One vector is turned by the same rotation once a tick. Each row is the vector after some number of ticks, and that number follows the row.
The counts run from 0 to 317.
[ 99 141 128 131 123 174  88 125 153 128 126 141 155 181 143  91 148 104
  76 143 101 113 116 100 161  99 118 161 135 138 132 154 101 145]
297
[105 155 184  86 129 146 140 111  94 142 142 135  93 164 112 129 129  88
 105 121 163 115 139  94 188 104 149 170 138 142 141 120 151 126]
231
[146 137 160 146 136 118 152 140 141 108 174 168 115 174 107 109  76  96
 101 108 140  99 143  64 165 135 147 153 152 133 137  91 154 123]
174
[ 99 149 160 134 110 120 115 108 121 170 164 159 169 115  91 147 132 130
 132 118 162 101 105  93 112 128 165 144 154 136  89 161 161  87]
82
[163 171  99 151 158  81 157 108 151 161 152 116 143 149  90 183 121 105
  95 110 146 115 111 144 157 123 159 147 167 174 142 152 163 139]
10
[137 172 154 146 113 153 178 107 153 156 157 167 122 106  95 169 143 123
 107 148 111  91 144 137 155 160 161 142 163 151 102 134 174 120]
71
[ 93 160 146 138 110 111 119 103 147 170 152 108 125 136 164 120 157 152
 137 173 112  97 114 109 159  99 109 168 181 149 151 111 147 111]
57
[145 147 104 142 152 151 112 128 136 123 137 168 132 143  95 116 180 114
  99 165 122 130 175 132 171  97 142 117 145 167 100 101 147 190]
210
[147 141  98 111 116  82 171 121 171 151 167  94 174 117 113 164 135 149
  77 109 123 126 115 117 133 100 147 168 153 159 137 131 167 101]
2
[129 121 134 118 160 119 144 142 171 145 163 152 116 174  76  92 102 115
  85  91 132 103 126  98 152 155 149 124 145 142 108 108 144 109]
181
[ 89 155 147  95 128 163 104 136 205 140 137 131 159 157 123  72 135 122
 137 141 108 174 154 107 173  88 156 117 140  80 136 114 129 133]
41
[129 155  88 112 170  80  73 136 126 136 140 137 137 136 119  82 140 114
  83 167 126 119 139  95 172  79 126 130 155 126 110 138 156 130]
199
[101 139 166  94 139 112 144 124 165 180 119  93 157 140 100 136 135 154
 132 124 133  97  70 121 169 120 138 166 130 155  91 140 144 102]
245
[117 191 119 130 111  86 143 129 170 149 120 112 166 141 153  99 144 141
 134 136 151  97 129 110 114  89 142 154 174 137 142  88 107 155]
114
[136 158 116 133 139  66 155 151 170 120 144 114 158 101 117 175  91 143
 116 141 112 100 143 122 156 115 140 164 144 136 124 140 186 161]
255
[ 66 124 165 120 125 153 125 105 173 166 159  90 154 159 111 123 179 126
 137 147 125 154 142 140 166 121 134 126 160 148 153 155 138 134]
46
[135 173 107 164 100 156 134 135 179 175 137 177  97 151 131 139 115 109
 145 130  98 108 117 113 154 109 137 143 153 139 113  92 152  97]
66
[100 150 143 119 117 156  89 157 119 110 114 123 138 135 118  99 143 117
 120 158 117 127 120 118 173  80 165 194 110 112 114 135 141  91]
138
[124 183 164 154 101 122 159 124 176 133 145 150 175 149 127 115  74 108
 132 111 145  93 141  63 124 144 162 136 146 107 144 110 141 100]
175
[102 129 110 135 135 127  97 161 164 135 133 130 164 152 111  74 141 106
  87 134 122 103 100  91 144 111 157 119 139 139  74 141 130 100]
192
[123 210 134 109 142 138 187 129 163 122 136 132 128 111 109 106 151 136
  94 157 142 109 187 146 144 153 165 168 149 115 126 116 122 134]
125
[139 161  97 189 133  93 120 148 153 155 104 156 159 160  95 118 101 123
 161 145 126 110 107 120 177 111 166 131 122 130 134 115 163 132]
261
[107 162 164 111 104 133 102 114  96 163 151 148 102 162 112 115 144 124
 146 128 165 134 119  96 161  75 153 168 154 156 122  91 127 126]
224
[ 97 185 152 115 129 157 167 130 130 120 133 119 136 135 104  99 160 122
  96 154 157  96 170 161 143 150 165 198 139 133 131 147 117 129]
129
[122 115 127 103 155 114  99 154 138 147 180 166 148 128  62 128  94 122
 113  99 133 141 114  79 148  94 162 126 126 150  70 130 179 111]
87
[119 138 108 131 111  88 172 153 164 118 126 114 171 128 121 155 105 125
 108 123 106 102 124  99 149  95 133 200 124 153 133 160 172 129]
251
[120 116 100 126 124 120 120 117 155 149 108 145 218 192 105  95 125 104
 124 107 129 135 117  87 160  75 128 111 120 161 137 118 114 148]
102
[112 170 184  80 104 152 114 130 122 146 142 149 106 152 128 122 124 120
 128 125 149 139 125  78 174  86 154 137 130 120 125  61 125 129]
228
[134 117 135 164 114 147 135 135 184 164 146 174 172 162 108 166 113 154
 151 119  90 145 102 112 178 110 140 141 131 167 123  98 140 152]
160
[152 163 121 149 145  80 135 125 119 121 141 102 148 145 124 136 129 100
  63 129 132  91  99 110 190 105 143 147 148 173 132 121 158 122]
7
[ 92 167 123 102 121 171 157 140 172 141 127 128 133 115  92 122 169 148
 126 144 124 137 143 157 120 122 176 211 142 134 101 144 137 105]
132
[146 172  97 165 150 137 136 158 140 117 131 179 172 166  84 122 105 120
 102 119 134 122 142 137 154 118 172 181 145 137 130 123 104 158]
19
[111 164 155  91 102 148 166 105 161 144 178 142 103 118 115 159 133 136
 125 114 150 151 168 118 129  94 172 167 171 135 130 109 138 139]
226
[142 166 125 163  88 152 165 136 183 136 159 145 108 118 134 166 149  97
 110 156  85  95 142 118 143 111 156 148 161 141 140 120 182 121]
63
[114 135 129 127 109  99 149 114 178 156 127 116 204 142 122 127 165 143
 100 126 140 129 128 116 134 111 154 102 157 167 109 104 115 178]
107
[ 84 187 144 135 136 119 110 104 159 173 123 138 104 116 131 137 131 143
 166 174 122 102 105 109 160 114 113 138 177 139  96 138 147 164]
310
[114 172 122 130 112 161 133 108 121 150 133 172 166 128 134 122 166 151
 139 150 126 136 176 127 132  79 145 179 152 142 154 115 128 161]
215
[ 93 172 142 118 115 167 109 171 170 138 104 136 159 124 112 102 157 144
 109 142 104 136 112 129 144  95 192 160 116 104  83 129 135  96]
135
[112 164 176 120 152 119  85 100 124 140 169 113 152 161 131  92 145 110
  85 135 155 140 120 111 163 119 155 114 181 100 143 120 119 102]
285
[103 168 163  97  97 172 131 131 128 147 123 157 107 178 128 114 108  84
 135 115 146 135 126  84 183  84 149 158 122 118 132 106 137  96]
232
[163 186 102 167 123  89 124 152 130 138 121 137 175 167 132 131 108  95
  91 116 126  88 105 105 167  87 149 142 125 139 135 114 130 112]
8
[115 175 189  70 132 132 143 102 116 142 165 147  96 125 123 141 125 138
 118 140 169 139 152  97 159 103 151 177 167 138 132  94 141 133]
227
